The rows of T fall into a few groups, which share some directions, and each row is roughly a mix of its group's hidden directions.
T, 78 rows:
[[ 15  -2 -23   4  27 -33  13 -16  20   0]
 [-17   5   3 -14 -29   1  40  -2  -9 -20]
 [  1  -7 -12 -44 -12  17  -7  -8  27  -5]
 [ 29  -2  10  28  20 -21  -9  -3 -24  14]
 [ -1   6  12  45  11 -18   9  10 -24   7]
 [ 17  -3 -25  -4  16 -35  17 -16  21  -7]
 [ 24  -3   9  29  27 -17  -3   4 -24  18]
 [  6  -1  27  -2 -14 -16   9  -2  46   6]
 [ -1   1  11  46  14 -17  -1   9 -19  15]
 [  8   9 -38   7  20  21 -17 -22  -4  14]
 [ 25  -4  11  28  24 -20 -10  -5 -25  15]
 [ 33   7 -14   5  21 -32  16 -17  10   4]
 [ 23  -3  11  31  25 -17 -12  -1 -23  17]
 [  5 -12  -8 -45  -2  20 -15  -6  20 -11]
 [-25   3  21   0 -14  38 -13  18 -13   7]
 [ 12   3 -20   7  24  10 -29 -21   7  29]
 [ -4   7  21   6 -13 -16  27  23 -17 -30]
 [-25   4  -9 -31 -22  21  14   0  21 -15]
 [-12  -8  29  -7 -13 -12  27  28 -14 -17]
 [ 27  -2   8  29  25 -22  -8   0 -21  15]
 [-15  -9   8 -24 -25   3  37   6  -5 -21]
 [ -4   7 -20   3  16  14   3   9 -49  -7]
 [-16 -22  25  -9  -9 -12  37  17   2 -13]
 [  8  -1  22   0 -13 -13  -3  -9  49   9]
 [ -1   1  -6 -43 -18  17  -6  -9  21 -20]
 [-24  10  11 -14 -29  36  -7  15   5  -3]
 [  0   6  -1  31  16   8 -36 -26  -4  12]
 [ 20   1 -23 -12  11 -29  27 -17  18  -8]
 [ 14  12 -39   6  20  16  -9 -21   6  18]
 [ -9 -12   9  -6 -21 -11  -3  -9  50   3]
 [  1  -1  26  -2 -21 -14   0  -1  46   2]
 [-25   2 -10 -30 -23  18   8  -1  25 -17]
 [ -3   7   8  45   8 -17  14   4 -26  10]
 [  8   5  24   1 -18 -14 -16  -6  44   7]
 [ 17  -4  11  30  29 -14 -10  -1 -24  20]
 [ 18  -1 -20   5  27 -34  12 -20  17   3]
 [  4  -9 -13 -46 -10  13  -4   0  28   0]
 [ -4  10   8  44   7 -16  16   2 -26  10]
 [-27  -8  18  -1 -21  30 -17  20 -17  -4]
 [  5  -8  32   0   8 -15  30  18 -27  -9]
 [ 23  -4   7  31  27 -21  -7   3 -21  16]
 [ 16   9 -35   6  29  13  -7 -17 -15  16]
 [-10  -8  16  -5 -26  -7  -3  -4  48   0]
 [-29  -3 -13 -29 -19  17  11   0  23 -18]
 [  3  -8  -9 -45  -6  20 -14  -7  23 -11]
 [ -7   4   9  -5 -12  -5  43   5 -25 -24]
 [-19  -8  21  -4 -21  30  -3  20 -28  -3]
 [ -7 -11  40  -4 -10 -16  26  21  -6 -14]
 [  0   0  19  -2   4  -6  25  11 -32 -35]
 [  7   5 -18   5  24   7   3   3 -49   0]
 [ 16  -7 -15  -2  31  11 -33 -13   7  22]
 [ -2  -1   3  19   9  10 -48 -18  13  10]
 [  9   9 -32   8  13  17 -32 -24   1  13]
 [ -4  10 -21   2  12  18  -4   9 -48  -9]
 [-29   1  13 -16 -25  37  -6  11  -5  -5]
 [ 17  11 -29   6  14   9 -27 -25  12  20]
 [ 27  15 -17  11  25  10 -17 -25   7  21]
 [ -6  -1   6 -23 -26 -10  34  25   7 -16]
 [ 16  -7  10  32  27 -17 -12   5 -23  16]
 [ -5   7  10  47   9 -16   9   3 -24  10]
 [  5  12 -10   5  15   8  -9   8 -52  -6]
 [  5   3 -15   6  21  10  -9  -1 -50  -2]
 [  3   0 -39   4  19  23  -8 -25  12  14]
 [  3   5 -27 -22  -2  19 -13 -30  20  18]
 [  3  -7  -8 -46 -11  16 -10  -3  25 -12]
 [ 17  16 -33   6  18  14 -19 -22   9  19]
 [  3  -5 -13 -47 -14  11  -3   1  27  -7]
 [  4  10 -19   5  21  14   1   5 -48  -3]
 [-12   3  28  -8 -25 -13  24  26  15 -13]
 [ -3   9  15  46  10 -14   0   1 -26  -1]
 [ 29   5 -16  -3  13 -31  12 -30  13  -2]
 [  4  -3 -12 -47 -12  16  -1  -6  22 -11]
 [  7  -4  -8 -46  -8  15 -12  -2  22 -18]
 [ 22  -4   9  30  27 -17  -4   5 -24  19]
 [ 27  -5   7  31  20 -24 -15  -1 -21  12]
 [ 11  -9 -23   3  21 -37   5 -20  22  -6]
 [ 29   2 -12   9  24 -34   7 -22   8   6]
 [ -5   2  28  -6 -11 -15  28  30 -19 -15]]

Here is one row of each group, with its name. Which group are the others in?
[ -8 -12  16  -8 -22 -16   9   0  46   2]
W
[-25  -6  20   3  -9  32  -2  27 -24   4]
U
[ -6   8  13  -5 -25 -16  34  24  -6 -23]
J

[-24 -13  20 -10 -20  -8  22  26 -13 -21]
W
[-20 -12  35  -4 -23  -3  18  15  18 -18]
W
[ 11   6 -25   9  14  15 -36 -27   2  13]
W
[-17   7  24   3 -16  36 -15  19 -18   9]
U
[ 28  -2   9  28  24 -21  -6  -1 -24  15]
U
[ -7   4  21   9 -12 -16  31  20 -21 -26]
J
[ -2  -7  -8 -46 -15  19   1  -8  19 -13]
J
[-22  -9  24  13 -20  -9  31  15 -17 -16]
J
[  7   3 -38   4  16  11 -25 -26   4  17]
W
